In the rows, zero is written as 128.
Each path below is one point turned by a fixed rotation once a step. After each direction that follows a path, write how fast that rotation turns it, in degrees per step (0 if it stays still).
Each turn is a multiple of 5 degrees from 10 to 175, or 0.
Each row of a path follows its step; steps can be skipped.
path 1
step 1: | 104 | 135 | 128 | 123 | 151 | 136 |  94 | 137 | 145 | 128 |  79 | 130 | 146 | 135 | 141 | 133 | 119 | 149 | 121 | 125 | 163 | 155 | 121 |  93 | 132 | 103 | 123 | 120 | 128 | 159 |  94 | 145 | 102 | 142 | 120 | 126 | 157 | 131 | 107 | 113 | 108 | 102 | 137 | 141 | 126 | 102 |
step 3: | 133 | 177 | 134 | 117 | 127 | 120 | 151 | 117 | 155 | 122 | 105 | 122 | 134 | 153 | 135 | 166 | 130 | 122 | 152 | 142 | 115 | 138 | 138 | 106 | 109 |  96 | 149 | 117 | 103 | 154 |  83 | 163 | 139 | 135 | 131 | 141 | 159 | 135 | 117 | 123 | 146 | 123 | 117 | 118 | 138 | 125 |
step 4: | 139 |  97 | 147 | 132 | 155 | 101 | 148 | 117 | 153 | 108 | 142 | 142 | 128 | 150 | 153 | 142 | 139 | 147 | 141 | 162 | 125 | 135 | 137 | 109 | 124 |  94 | 124 | 140 |  97 | 148 |  84 | 171 | 137 | 122 | 139 | 105 | 141 | 116 | 138 | 135 | 116 | 132 | 127 | 131 | 152 | 110 |
step 5: | 102 | 114 | 143 | 101 | 151 | 119 | 131 |  95 | 126 | 141 | 117 | 112 | 129 | 153 | 143 | 133 | 132 | 121 | 118 | 139 | 104 | 122 | 121 | 124 |  84 |  86 | 122 | 135 |  99 | 147 | 112 | 163 | 160 | 152 | 132 | 133 | 129 | 129 | 145 | 153 | 122 | 164 | 144 | 144 | 114 | 112 |
step 8: |  99 | 125 | 150 | 110 | 124 | 118 | 133 | 112 | 146 | 109 | 130 | 126 | 143 | 133 | 113 | 124 | 122 | 105 | 139 | 106 | 103 | 133 | 111 | 113 | 104 | 130 | 105 | 124 | 129 | 166 |  87 | 126 |  88 | 151 | 144 | 112 | 104 | 100 | 119 | 127 | 115 | 102 | 152 | 150 |  96 | 118 |
step 9: | 120 | 148 | 136 | 103 | 152 | 126 | 128 | 108 | 134 |  90 | 100 | 109 | 154 | 122 | 121 | 134 | 143 | 131 | 136 | 108 | 116 | 122 | 125 |  87 | 138 | 124 | 115 | 114 | 122 | 144 | 106 | 127 | 127 | 140 | 125 | 112 | 139 |  83 |  80 |  97 | 116 | 145 | 136 | 162 | 124 | 146 |
step 10: | 100 | 154 | 116 | 113 | 161 | 130 | 148 | 131 | 141 | 120 | 107 | 127 | 150 | 132 | 154 | 130 | 165 | 142 | 113 | 120 | 142 | 122 | 113 |  99 | 119 | 118 | 114 | 130 | 125 | 184 | 126 | 150 |  94 | 118 | 138 | 115 | 154 | 100 | 128 | 129 | 114 |  95 | 138 | 134 | 137 | 146 |
step 11: | 138 | 149 | 149 |  98 | 145 | 128 | 119 | 128 | 133 | 123 | 112 | 133 | 139 | 139 | 132 | 133 | 186 | 152 | 110 | 139 | 125 | 136 |  97 |  70 | 105 | 109 | 151 | 114 | 109 | 133 | 104 | 124 | 128 | 139 | 129 | 117 | 137 | 115 | 145 | 128 | 148 | 101 | 128 | 145 | 115 | 110 |
step 12: | 142 | 153 | 161 | 103 | 148 | 165 | 150 | 128 | 137 | 132 | 102 | 139 | 124 | 148 | 151 | 124 | 154 | 103 | 142 | 178 | 118 | 128 | 136 | 114 | 106 |  89 | 142 | 117 | 118 | 142 | 118 | 147 | 116 | 150 | 136 | 100 | 144 | 113 | 122 | 112 | 125 | 118 | 106 | 123 | 130 | 129 |
step 14: | 116 | 108 | 151 | 135 | 138 | 134 | 124 | 110 | 150 | 131 | 106 | 111 | 142 | 178 | 151 | 126 | 115 | 114 | 117 | 126 | 112 | 124 | 124 |  96 | 123 |  78 | 121 | 117 | 151 | 111 | 110 | 171 | 133 | 148 | 127 | 107 | 121 | 110 | 154 | 130 | 118 | 131 | 142 | 110 | 108 | 102 |
step 16: | 116 |  95 | 126 | 134 | 132 | 113 | 145 | 107 | 176 |  87 | 132 | 114 | 141 | 123 | 147 | 148 | 120 | 138 | 135 | 137 | 115 | 136 | 147 | 100 | 138 | 111 |  94 |  87 |  95 | 152 | 106 | 150 | 118 | 152 | 124 | 125 | 118 | 115 | 132 | 151 | 117 | 114 | 121 | 123 | 128 | 130 |
Speeds:
| 132 | 128 | 131 | 126 | 121 | 123 | 120 | 122 | 130 | 125 | 125 | 131 | 136 | 133 | 126 | 134 | 124 | 133 | 121 | 135 | 127 | 138 | 139 | 118 | 144 | 132 | 128 | 127 | 131 | 121 | 125 | 125 | 133 | 127 | 131 | 118 | 123 | 134 | 132 | 128 | 128 | 121 | 128 | 143 | 130 | 128 |	145
| 141 | 127 | 120 | 129 | 134 | 126 | 126 | 119 | 131 | 129 | 130 | 134 | 123 | 124 | 132 | 133 | 122 | 126 | 135 | 125 | 146 | 126 | 127 | 118 | 137 | 130 | 124 | 123 | 131 | 138 | 127 | 132 | 125 | 121 | 127 | 130 | 133 | 128 | 139 | 133 | 123 | 128 | 134 | 122 | 131 | 134 |	115
| 136 | 138 | 130 | 106 | 128 | 125 | 127 | 132 | 132 | 129 | 122 | 126 | 133 | 133 | 125 | 125 | 122 | 130 | 142 | 127 | 125 | 125 | 126 | 132 | 124 | 126 | 123 | 121 | 137 | 123 | 129 | 124 | 127 | 125 | 126 | 127 | 120 | 128 | 132 | 126 | 136 | 138 | 127 | 128 | 137 | 130 |	120
| 127 | 130 | 117 | 133 | 125 | 119 | 125 | 132 | 126 | 126 | 143 | 133 | 130 | 129 | 128 | 135 | 118 | 132 | 134 | 129 | 126 | 135 | 132 | 131 | 118 | 119 | 120 | 131 | 124 | 134 | 125 | 129 | 134 | 135 | 128 | 128 | 133 | 140 | 122 | 126 | 131 | 136 | 139 | 133 | 134 | 125 |	25
| 123 | 126 | 128 | 129 | 134 | 120 | 122 | 128 | 130 | 135 | 117 | 123 | 122 | 132 | 124 | 118 | 129 | 126 | 128 | 121 | 131 | 122 | 128 | 134 | 138 | 119 | 122 | 136 | 127 | 130 | 135 | 133 | 130 | 123 | 121 | 122 | 133 | 128 | 126 | 124 | 116 | 137 | 133 | 143 | 128 | 126 |	85
| 126 | 136 | 129 | 126 | 123 | 136 | 133 | 128 | 126 | 125 | 129 | 135 | 127 | 123 | 132 | 130 | 123 | 134 | 119 | 113 | 127 | 129 | 123 | 133 | 140 | 123 | 112 | 127 | 119 | 126 | 121 | 117 | 124 | 135 | 132 | 128 | 123 | 127 | 131 | 130 | 121 | 135 | 125 | 127 | 124 | 130 |	40
path 2
step 1: | 123 | 129 | 149 | 122 | 102 | 137 | 134 |  96 | 152 | 137 | 144 | 135 | 152 | 109 |  99 | 131 | 109 | 163 | 120 | 129 | 108 | 178 | 145 | 124 | 108 | 143 | 147 | 164 | 166 | 124 | 126 | 125 | 117 | 176 | 141 | 144 | 119 | 133 | 119 | 108 | 130 | 118 | 144 |  89 | 100 | 131 |
step 2: | 130 | 133 | 136 | 137 | 158 | 119 | 115 | 129 | 118 |  99 | 126 | 114 | 123 | 152 | 160 |  98 | 125 | 122 | 101 | 136 | 104 | 117 | 110 | 128 | 107 | 123 | 147 | 110 |  83 | 126 | 146 | 137 |  98 | 158 |  79 | 157 | 107 | 119 | 148 | 163 | 155 | 105 | 130 | 127 | 149 | 128 |
step 4: | 127 | 101 | 100 | 152 | 100 | 104 |  98 | 101 | 136 | 124 | 116 | 104 | 120 | 154 | 121 | 119 | 118 | 139 | 138 | 148 |  95 | 144 | 114 | 137 | 119 | 126 | 123 | 110 | 154 | 139 | 127 | 136 | 119 | 148 | 170 | 185 | 156 | 151 | 146 | 113 | 123 | 155 | 139 | 144 | 145 | 148 |
step 5: | 136 | 110 | 149 | 132 | 122 | 145 | 119 | 150 | 107 | 118 | 128 | 127 | 175 | 120 | 165 | 144 | 101 | 118 | 120 | 117 | 147 | 118 | 143 | 129 | 103 | 135 | 166 |  87 | 120 | 149 |  98 | 129 | 149 | 139 | 113 | 128 | 127 | 133 | 141 | 116 | 118 |  92 | 160 |  87 | 107 |  99 |
step 6: | 171 | 121 | 136 | 132 | 125 | 146 | 130 | 104 | 137 |  84 | 145 | 144 | 136 | 101 | 124 | 132 | 130 | 142 | 129 | 138 | 144 | 126 | 128 | 122 | 113 | 157 | 139 | 145 | 104 | 130 | 143 | 141 | 101 | 154 | 114 | 126 | 127 | 149 |  85 | 149 | 125 | 169 | 101 | 153 | 133 | 180 |
step 7: | 118 | 162 | 148 | 149 |  92 | 153 | 131 | 164 | 105 | 127 | 119 | 127 |  88 | 170 | 139 |  99 | 118 | 142 | 126 | 117 | 103 | 147 | 148 | 153 |  99 | 114 | 136 | 118 | 137 | 100 | 109 | 138 | 115 | 113 | 149 | 150 | 132 | 113 | 105 | 148 | 116 | 130 | 152 | 133 | 154 | 105 |
step 8: | 136 | 111 | 133 | 120 | 132 |  97 |  90 | 149 |  99 | 121 | 125 |  84 | 134 | 135 | 142 | 174 | 116 | 133 | 117 | 121 | 150 | 123 | 118 | 129 | 145 | 127 | 101 | 107 | 141 | 135 | 145 | 178 | 149 | 143 | 106 | 106 | 181 | 141 | 115 | 118 | 147 | 122 | 128 | 145 | 111 | 140 |
step 10: | 161 |  97 | 151 | 100 |  87 | 146 | 162 | 142 | 146 | 104 | 136 | 148 | 173 | 154 | 119 | 130 | 136 | 130 | 106 | 105 |  99 | 150 | 112 | 147 | 150 | 137 | 124 | 108 | 156 | 113 | 101 | 139 | 133 | 139 | 121 | 124 | 138 |  92 | 110 | 129 | 112 | 112 | 120 | 134 | 142 | 138 |
step 11: | 106 | 175 | 144 | 127 | 105 | 157 | 101 | 140 | 115 | 137 | 130 | 128 | 104 | 151 | 134 | 172 | 112 | 132 | 126 | 142 | 139 |  81 | 114 | 147 | 139 | 160 | 145 | 142 |  86 | 122 | 143 | 110 | 119 | 150 | 116 | 115 | 141 | 124 | 119 | 144 | 171 | 134 | 105 | 129 | 128 | 122 |
step 12: | 129 |  99 | 133 | 110 | 151 | 130 | 133 | 136 | 110 | 151 | 153 | 121 |  93 | 165 | 145 | 151 | 154 | 127 | 130 | 103 | 140 | 167 | 141 | 106 | 137 |  85 | 120 | 145 | 160 | 142 | 153 | 114 | 118 | 111 | 131 | 121 | 112 | 118 |  83 | 151 | 111 | 141 | 151 | 144 | 110 | 144 |
step 14: | 131 | 127 |  90 | 104 | 122 | 150 | 106 | 146 | 162 | 115 | 130 | 154 | 147 | 151 | 130 | 159 |  97 | 112 | 124 | 142 | 154 | 109 | 123 |  95 | 115 | 111 | 122 | 120 | 158 | 146 | 116 | 100 | 142 | 144 | 122 |  92 | 103 |  93 | 149 | 147 | 156 | 129 | 133 | 100 | 143 | 138 |
Speeds:
| 126 | 137 | 127 | 120 | 134 | 126 | 122 | 127 | 138 | 126 | 128 | 130 | 134 | 130 | 131 | 122 | 122 | 118 | 129 | 118 | 122 | 130 | 128 | 119 | 129 | 122 | 122 | 132 | 131 | 128 | 127 | 143 | 128 | 130 | 133 | 121 | 137 | 132 | 143 | 134 | 130 | 130 | 130 | 135 | 134 | 123 |	65
| 119 | 122 | 132 | 136 | 129 | 113 | 126 | 124 | 138 | 121 | 125 | 127 | 128 | 125 | 126 | 128 | 125 | 132 | 127 | 126 | 126 | 127 | 136 | 134 | 131 | 123 | 132 | 135 | 125 | 135 | 128 | 123 | 128 | 131 | 127 | 129 | 117 | 130 | 139 | 139 | 130 | 127 | 138 | 116 | 132 | 138 |	25
| 122 | 122 | 129 | 128 | 122 | 120 | 129 | 126 | 125 | 120 | 122 | 137 | 130 | 122 | 135 | 128 | 131 | 131 | 126 | 122 | 128 | 144 | 126 | 127 | 133 | 119 | 136 | 122 | 116 | 129 | 131 | 128 | 139 | 123 | 131 | 122 | 136 | 124 | 122 | 130 | 133 | 123 | 119 | 126 | 127 | 119 |	145
| 137 | 128 | 139 | 131 | 141 | 136 | 121 | 129 | 135 | 134 | 126 | 127 | 135 | 133 | 137 | 129 | 125 | 131 | 131 | 142 | 137 | 132 | 124 | 131 | 132 | 125 | 124 | 132 | 123 | 142 | 139 | 131 | 129 | 122 | 128 | 131 | 129 | 128 | 126 | 131 | 129 | 119 | 127 | 124 | 130 | 124 |	115
| 121 | 134 | 140 | 131 | 124 | 135 | 136 | 133 | 133 | 136 | 123 | 126 | 125 | 132 | 128 | 126 | 126 | 131 | 134 | 123 | 132 | 126 | 133 | 129 | 123 | 134 | 131 | 127 | 118 | 120 | 126 | 132 | 135 | 127 | 140 | 128 | 119 | 144 | 134 | 125 | 133 | 126 | 125 | 125 | 119 | 121 |	175
| 123 | 120 | 129 | 137 | 125 | 133 | 123 | 134 | 130 | 127 | 135 | 131 | 124 | 123 | 124 | 131 | 129 | 122 | 130 | 133 | 131 | 136 | 138 | 115 | 130 | 130 | 130 | 134 | 129 | 134 | 131 | 119 | 123 | 126 | 122 | 117 | 124 | 142 | 127 | 129 | 122 | 131 | 120 | 140 | 133 | 126 |	125
| 130 | 142 | 133 | 130 | 118 | 137 | 128 | 121 | 134 | 130 | 123 | 137 | 134 | 124 | 129 | 131 | 128 | 128 | 118 | 119 | 128 | 131 | 122 | 132 | 126 | 131 | 136 | 124 | 129 | 129 | 137 | 131 | 117 | 128 | 115 | 127 | 118 | 125 | 131 | 134 | 121 | 131 | 122 | 127 | 126 | 128 |	80
path 3
step 0: | 122 | 142 | 105 | 101 | 160 | 130 | 109 | 140 |  98 | 144 | 108 | 140 | 108 | 102 | 168 | 137 | 129 | 129 | 156 | 121 | 125 | 127 | 118 | 111 | 134 |  90 | 131 | 139 | 149 | 123 | 120 | 126 | 172 | 159 | 151 | 152 | 124 | 144 | 122 | 134 |  91 | 134 | 126 | 138 | 104 | 144 |
step 1: |  94 | 101 | 148 | 133 | 127 | 133 | 132 | 137 |  93 | 160 | 146 | 136 |  99 | 119 | 100 | 128 | 135 |  88 | 144 | 136 | 132 | 146 | 159 | 137 | 128 | 134 | 150 | 135 |  98 | 145 | 132 | 155 | 148 | 122 | 149 | 131 | 140 | 130 | 161 |  86 | 132 | 150 | 108 | 122 | 128 | 146 |
step 2: | 143 | 131 | 126 | 131 |  93 | 111 | 133 | 160 | 123 | 149 | 120 | 150 |  98 | 135 | 121 | 111 | 142 | 117 | 136 | 129 | 141 | 109 | 128 | 110 | 152 | 148 |  70 | 149 | 140 | 105 | 123 | 143 | 141 | 108 | 108 | 136 | 138 | 154 | 157 | 126 | 116 |  78 | 127 | 128 | 137 | 112 |
step 4: | 103 | 143 | 129 | 110 | 126 | 143 |  99 | 149 | 138 | 129 | 114 | 129 | 140 | 161 |  99 | 153 | 143 | 122 | 143 | 148 | 128 | 162 | 137 | 119 | 120 | 145 | 111 | 121 |  96 | 115 | 122 |  89 | 133 | 168 | 166 | 118 | 143 | 162 | 150 | 122 | 112 | 138 | 106 | 150 | 118 | 127 |
step 6: | 114 | 161 | 134 | 111 | 123 | 138 | 156 | 114 | 118 | 119 |  85 | 164 | 110 | 129 |  89 | 101 | 121 | 101 | 128 | 150 | 134 | 124 | 162 |  91 | 117 | 125 | 121 | 111 | 156 | 152 | 109 | 145 | 136 | 137 | 130 | 118 | 127 | 119 | 125 | 151 | 119 | 122 | 160 | 116 | 115 | 146 |
step 7: |  95 | 119 | 101 | 161 | 127 | 107 | 130 | 108 | 107 | 130 | 117 | 129 | 120 | 137 | 132 | 123 | 164 | 145 | 123 | 126 | 119 | 130 | 144 | 126 | 133 |  97 |  99 | 132 | 158 | 140 | 160 | 116 | 175 | 169 | 167 | 131 | 115 | 150 | 127 | 111 | 123 | 121 | 117 | 153 | 131 | 130 |
step 8: | 117 | 113 | 143 | 153 | 130 | 153 | 147 | 152 |  92 | 131 | 107 | 102 | 113 | 116 | 142 | 127 | 155 | 115 | 135 | 137 | 154 | 122 | 173 | 120 | 131 | 144 | 156 | 121 | 102 |  88 | 140 | 111 | 118 | 133 | 124 | 153 | 151 | 124 | 146 | 120 | 111 | 108 | 115 | 128 | 140 | 166 |
step 10: | 141 | 122 | 131 | 132 | 134 | 107 | 118 | 120 | 124 | 150 | 130 | 167 | 136 | 128 | 142 | 103 | 146 | 115 | 117 | 122 | 126 | 124 | 152 | 147 | 111 | 109 | 107 | 150 | 141 | 142 | 119 | 111 | 127 | 132 | 147 | 134 | 143 | 124 | 175 | 129 | 116 | 151 | 117 | 129 |  56 | 164 |
step 11: |  93 | 144 | 133 | 119 | 138 | 102 | 109 |  91 | 112 | 148 | 111 | 101 | 125 | 155 | 119 | 130 | 117 |  99 | 139 | 162 | 132 | 139 | 134 | 117 | 150 | 141 |  96 | 131 |  82 | 123 | 125 | 123 | 141 | 128 | 107 | 139 | 143 | 132 | 141 | 102 |  95 | 106 | 120 | 163 | 124 | 139 |
step 12: | 124 | 140 | 133 | 139 | 116 | 131 | 134 | 135 | 153 | 105 | 102 | 131 |  79 |  81 | 139 | 168 | 120 | 130 | 130 | 129 | 112 | 136 | 130 | 113 | 114 | 110 |  94 | 152 | 118 | 108 | 148 | 159 | 131 | 126 | 148 | 114 | 170 | 129 | 160 | 132 | 125 | 115 | 141 | 132 | 142 | 144 |
step 17: | 124 | 132 | 124 | 139 | 116 | 123 | 141 |  98 | 133 | 138 | 121 | 120 | 127 |  92 | 132 | 125 | 156 | 110 | 118 | 108 | 153 | 166 | 147 | 144 | 120 | 132 | 122 | 118 | 128 | 145 | 133 |  97 | 134 | 105 | 181 | 166 | 128 | 120 | 130 |  96 | 107 | 113 | 149 | 127 |  90 | 153 |
Speeds:
| 121 | 134 | 123 | 129 | 133 | 131 | 122 | 131 | 129 | 130 | 119 | 132 | 136 | 129 | 123 | 120 | 126 | 123 | 126 | 129 | 132 | 124 | 117 | 139 | 115 | 119 | 134 | 130 | 134 | 131 | 134 | 123 | 133 | 135 | 134 | 133 | 128 | 129 | 126 | 118 | 132 | 131 | 128 | 128 | 115 | 123 |	110
| 125 | 125 | 126 | 130 | 136 | 121 | 135 | 130 | 129 | 135 | 117 | 129 | 107 | 122 | 124 | 127 | 137 | 125 | 130 | 128 | 129 | 123 | 129 | 130 | 130 | 129 | 133 | 128 | 132 | 130 | 139 | 137 | 132 | 130 | 124 | 130 | 119 | 135 | 122 | 127 | 131 | 137 | 129 | 128 | 140 | 125 |	60
| 139 | 121 | 129 | 134 | 138 | 132 | 134 | 122 | 122 | 125 | 128 | 129 | 133 | 122 | 132 | 129 | 134 | 130 | 129 | 132 | 136 | 122 | 129 | 120 | 124 | 127 | 127 | 115 | 134 | 133 | 121 | 128 | 137 | 122 | 132 | 130 | 131 | 130 | 118 | 120 | 128 | 126 | 113 | 127 | 127 | 134 |	40
| 134 | 131 | 129 | 128 | 138 | 137 | 130 | 135 | 133 | 128 | 121 | 135 | 130 | 121 | 129 | 123 | 125 | 126 | 131 | 128 | 144 | 128 | 130 | 129 | 136 | 132 | 121 | 126 | 132 | 111 | 126 | 130 | 123 | 137 | 132 | 118 | 129 | 133 | 134 | 137 | 129 | 133 | 129 | 127 | 122 | 132 |	175
| 123 | 128 | 128 | 128 | 123 | 141 | 126 | 125 | 130 | 135 | 120 | 123 | 127 | 120 | 128 | 130 | 138 | 129 | 123 | 130 | 136 | 124 | 118 | 124 | 126 | 129 | 126 | 133 | 125 | 121 | 125 | 128 | 122 | 122 | 112 | 125 | 122 | 122 | 129 | 117 | 130 | 114 | 133 | 129 | 128 | 129 |	115
| 117 | 121 | 115 | 132 | 116 | 143 | 126 | 123 | 128 | 119 | 126 | 123 | 124 | 134 | 128 | 123 | 128 | 132 | 118 | 127 | 133 | 126 | 134 | 125 | 125 | 134 | 131 | 122 | 136 | 130 | 129 | 126 | 125 | 131 | 133 | 124 | 126 | 130 | 116 | 138 | 123 | 132 | 133 | 128 | 129 | 131 |	40
| 124 | 140 | 131 | 127 | 119 | 128 | 145 | 133 | 123 | 134 | 121 | 135 | 138 | 131 | 133 | 134 | 124 | 143 | 127 | 130 | 128 | 134 | 129 | 125 | 132 | 128 | 131 | 126 | 132 | 129 | 138 | 130 | 130 | 136 | 124 | 124 | 125 | 120 | 122 | 122 | 128 | 132 | 125 | 126 | 130 | 134 |	45
